Gad: [-2.29  5.96 -6.07  3.99 -0.80  0.40 -1.22  1.43  2.19 -0.34 -1.16 -3.96
 -5.30 -0.45 -5.91  1.08  1.94 -0.59]
gup: [-2.78  6.85 -6.32  3.02 -0.80 -1.02  0.29  2.15  1.95 -0.44  0.43 -1.36
  1.16 -0.59 -4.94  1.20  0.17 -0.16]
nadeg: [ 1.57  1.67  3.00 -1.64  3.29 -5.45  0.22  1.39  0.41 -0.80  6.58 -1.77
 -1.08  6.14  2.58 -5.63  1.12 -1.39]
Mev: [ 1.55 -3.38  3.88  1.27 -1.16 -5.91  2.19  0.40  1.43 -0.45 -0.80  1.08
 -3.96 -1.12 -0.34 -5.30  2.06  2.16]
med: [ 1.55 -3.38  3.88  1.27  3.14 -0.79 -2.58  2.82  0.60  4.24  2.97  1.16
 -1.36  8.14  5.86 -4.95  2.06 -1.59]
Sudu: [-2.29  5.96 -6.07  3.99 -0.80  0.40 -1.12  1.43  2.19 -0.34 -1.16 -3.96
 -5.30 -0.45 -5.91  1.08  1.94 -0.59]
mizu: [-2.21 -4.45 -1.68  1.97 -2.89  5.91  1.22  1.92 -2.31  6.76 -0.68 -1.46
 -3.48  5.02  1.41  0.11 -2.27  3.30]
then: [-0.80  0.40 -1.12  1.43  2.19 -0.34 -1.16 -3.96 -5.30 -0.45 -5.91  1.08]
[ 1.94 -0.59]
then: [ 1.16 -1.36]
[8.14 5.86]
then: [ 2.15  1.95 -0.44  0.43 -1.36]
[ 1.16 -0.59]
then: [ 5.96 -6.07  3.99 -0.80  0.40 -1.12  1.43  2.19 -0.34]
[-1.16 -3.96]
[-2.29  5.96 -6.07  3.99 -0.80  0.40 -1.22  1.43  2.19 -0.34 -1.16 -3.96
 -5.30 -0.45 -5.91  1.08  1.94 -0.59]
Gad

kimu: [-3.50 -2.92 -5.57  5.67 -2.63 -5.88  0.94  1.07  2.56 -4.89 -3.41  6.65
  6.72 -1.03 -6.44 -6.49  2.25 -2.33  1.69 -0.52  1.54  4.66  3.26 -3.87
 -1.24  5.89 -1.56 -2.45  2.13 -1.74  0.38  3.77  4.70 -2.81 -1.13 -2.86]
tev: [-3.50 -2.92 -5.57  5.67 -2.63 -5.88  0.94  1.07  2.56 -4.89 -3.41  6.65
  6.72 -1.03  2.25 -6.49 -2.33  1.69 -6.44 -0.52  1.54  4.66  3.26 -3.87
 -1.24  5.89 -1.56  1.91  6.53  4.47  7.04  0.76  2.23  0.88  5.72 -3.21]
Gad: [ 6.65  6.72 -1.03 -6.44 -6.50  2.25 -2.33  1.69 -0.52  1.54 -3.41  6.65
  6.72 -1.03 -6.44 -6.49  2.25 -2.33  2.72  1.28 -0.80  3.66  0.70 -1.71
  0.68  5.47  0.49  3.09  3.96  4.70  5.69 -1.48 -0.16  2.34  5.31 -0.94]
then: [ 6.65  6.72 -1.03 -6.44 -6.49  2.25 -2.33  1.69 -0.52  1.54]
[4.66 3.26]
[-3.50 -2.92 -5.57  5.67 -2.63 -5.88  0.94  1.07  2.56 -4.89 -3.41  6.65
  6.72 -1.03 -6.44 -6.49  2.25 -2.33  1.69 -0.52  1.54  4.66  3.26 -3.87
 -1.24  5.89 -1.56 -2.45  2.13 -1.74  0.38  3.77  4.70 -2.81 -1.13 -2.86]
kimu
then: [-6.44 -6.49  2.25 -2.33  1.69]
[-0.52  1.54]
then: [ 0.49  3.09  3.96  4.70  5.69 -1.48 -0.16  2.34]
[ 5.31 -0.94]

felaz: [-2.62  4.43 -2.09 -3.11 -2.26  4.51  3.79  3.48  3.69 -2.50  4.54  3.59
  5.13  4.07]
med: [ 3.42 -2.40  4.45 -2.26  4.51 -3.11  3.79 -3.24 -3.08  3.81 -2.19 -3.16
  1.96 -2.75]
fira: [-2.62  4.43 -2.09  4.52  2.73  3.67 -2.52  3.48  3.69 -2.50  4.54  3.59
  5.23  4.07]
nadeg: [ 3.69  3.67  2.73  4.52  3.48 -2.62 -2.09  4.43 -2.52 -6.14  8.02  7.80
  4.77  7.98]
[-2.62  4.43 -2.09 -3.11 -2.26  4.51  3.79  3.48  3.69 -2.50  4.54  3.59
  5.13  4.07]
felaz
then: [-2.62  4.43 -2.09  4.52  2.73  3.67 -2.52  3.48  3.69]
[-2.50  4.54]
then: [-2.26  4.51 -3.11  3.79]
[-3.24 -3.08]
then: [ 3.42 -2.40  4.45 -2.26  4.51 -3.11  3.79 -3.24 -3.08]
[ 3.81 -2.19]
then: [3.67 2.73]
[4.52 3.48]

fira: [ 3.86  0.03  0.08  3.07 -0.28 -3.25 -6.65  0.85  1.00 -3.03 -3.30  0.74
  1.77  1.47 -4.40 -1.31 -1.75 -0.49  0.32  3.62  0.64  1.31  5.03  1.59
 -1.59  0.77  0.11 -1.37]
kimu: [-1.36 -1.36 -2.91  2.21  1.87  1.21 -3.83  0.38  2.40 -4.94 -1.47  3.38
  1.14  0.44  0.72  1.69  1.01  0.28  2.67  3.21 -2.09  0.73  2.83  0.93
 -2.53 -1.88 -0.38 -3.02]
Gad: [ 0.48 -0.24  1.77 -2.71  0.55  0.72  2.94 -2.88  2.16  3.48  2.79 -3.01
  1.87 -1.38  1.19  0.51  2.27  3.47 -0.68 -3.66  2.77  0.05 -3.23 -2.31
  2.68 -0.12 -0.56 -0.62]
nadeg: [-1.07  0.91  2.16 -4.13 -3.03 -0.66  0.57  0.08  1.62  5.60  0.54 -2.69
 -0.64 -1.51  0.28  2.67  0.72  1.69  1.01 -4.54  1.80 -3.02 -3.18 -0.53
  5.84 -0.91  1.38  1.43]
mizu: [ 1.67 -2.42  3.10 -0.04 -2.58 -3.96 -0.82  0.82 -2.46  3.16 -1.13 -2.89
 -0.53  0.78 -2.72 -0.97 -2.02  1.54  1.42 -0.49  2.32 -0.11  0.87  0.58
  1.51  2.75  0.69  2.78]
felaz: [ 5.14  0.88  2.14  1.56 -1.71 -4.49 -5.27  0.58  0.21  0.36 -2.66 -1.57
  1.40  1.22 -4.65 -1.10 -1.98  1.13  0.93  1.50  2.40  0.66  3.61  1.11
  0.68  1.88  0.49  0.36]
tev: [-4.63 -0.83 -1.06 -2.97  1.24  4.05  5.19 -1.54  1.41  1.70  3.27 -0.01
 -0.48 -1.87  4.52  1.75  2.73  0.52 -1.00 -3.33 -0.77 -0.96 -4.66 -1.86
  1.57 -2.09 -0.38 -0.68]
devuk: [ 1.62  1.36  2.39 -1.78 -3.93 -3.25 -3.42  1.58  0.49  3.81 -1.95 -1.95
 -0.62 -0.10 -2.58  1.51 -1.43  0.70  1.62 -1.76  1.67 -2.41  0.34  1.14
  4.37  0.37  1.63  2.03]
then: [ 1.67 -2.41]
[0.34 1.14]
then: [0.28 2.67 0.72 1.69 1.01]
[-4.54  1.80]
then: [-0.11  0.87  0.58  1.51  2.75]
[0.69 2.78]
then: [ 0.91  2.16 -4.13 -3.03 -0.66  0.57]
[0.08 1.62]
then: [1.50 2.40 0.66 3.61]
[1.11 0.68]
then: [-0.10 -2.58  1.51 -1.43  0.70  1.62 -1.76]
[ 1.67 -2.41]
then: [ 2.14  1.56 -1.71 -4.49 -5.27  0.58  0.21  0.36 -2.66 -1.57  1.40  1.22]
[-4.65 -1.10]

gup: [ 0.68 -0.45 -5.14 -2.92 -0.06 -3.85 -0.26  0.58  0.27  2.03  0.20  0.08
 -0.32  0.09 -0.14  0.20 -0.86]
tev: [-0.12 -0.21 -7.30 -3.69 -0.04 -3.34  0.25 -0.41  0.16  2.94  0.24  2.22
 -0.09 -0.01 -0.14  0.18 -0.44]
fira: [ 1.07 -0.38 -4.09 -0.13  0.07 -5.21 -0.65  2.34  0.48  1.64  0.26 -3.28
 -0.30  0.07 -0.20 -0.12 -0.64]
med: [ 0.35 -0.55 -8.77 -0.47  0.28 -4.98 -0.03 -0.11  0.19  3.67  0.32  1.28
  0.12  0.00 -0.22 -0.36 -0.66]
Gad: [ 0.02 -0.36 -7.28  0.75  0.64 -2.67 -0.05  0.29  0.26  0.97  0.30 -0.79
  0.16 -0.06 -0.11 -0.45 -0.58]
mizu: [ 1.33 -1.15 -4.14 -0.95  0.35 -0.52 -0.74 -0.38  0.14  0.15  0.17 -1.79
 -0.63  0.19  0.00  0.12 -2.29]
Mev: [ 1.06 -1.03 -4.87  0.82  0.64 -1.42 -0.70  0.02  0.20  0.01  0.24 -2.52
 -0.38  0.14 -0.03 -0.23 -1.87]
Sudu: [ 1.14 -0.80 -6.30 -0.86  0.77 -6.13 -0.85  1.59  0.38 -1.63  0.05 -0.25
  0.17  0.17 -0.25 -0.68  0.90]
then: [ 0.35 -0.52]
[-0.74 -0.38]
then: [ 1.33 -1.15 -4.14 -0.95  0.35 -0.52 -0.74 -0.38  0.14  0.15  0.17 -1.79]
[-0.63  0.19]

Gad: [ 3.86  2.85 -1.33 -5.53 -4.72  0.37]
Mev: [-6.86 -6.77 -0.02  6.94  8.74  3.34]
fira: [-1.36 -4.90 -4.87 -0.84  5.37  7.31]
gup: [ 1.03 -1.21 -1.76 -0.03  1.16  0.39]
then: [ 1.03 -1.21 -1.76]
[-0.03  1.16]
then: [-1.36 -4.90 -4.87]
[-0.84  5.37]

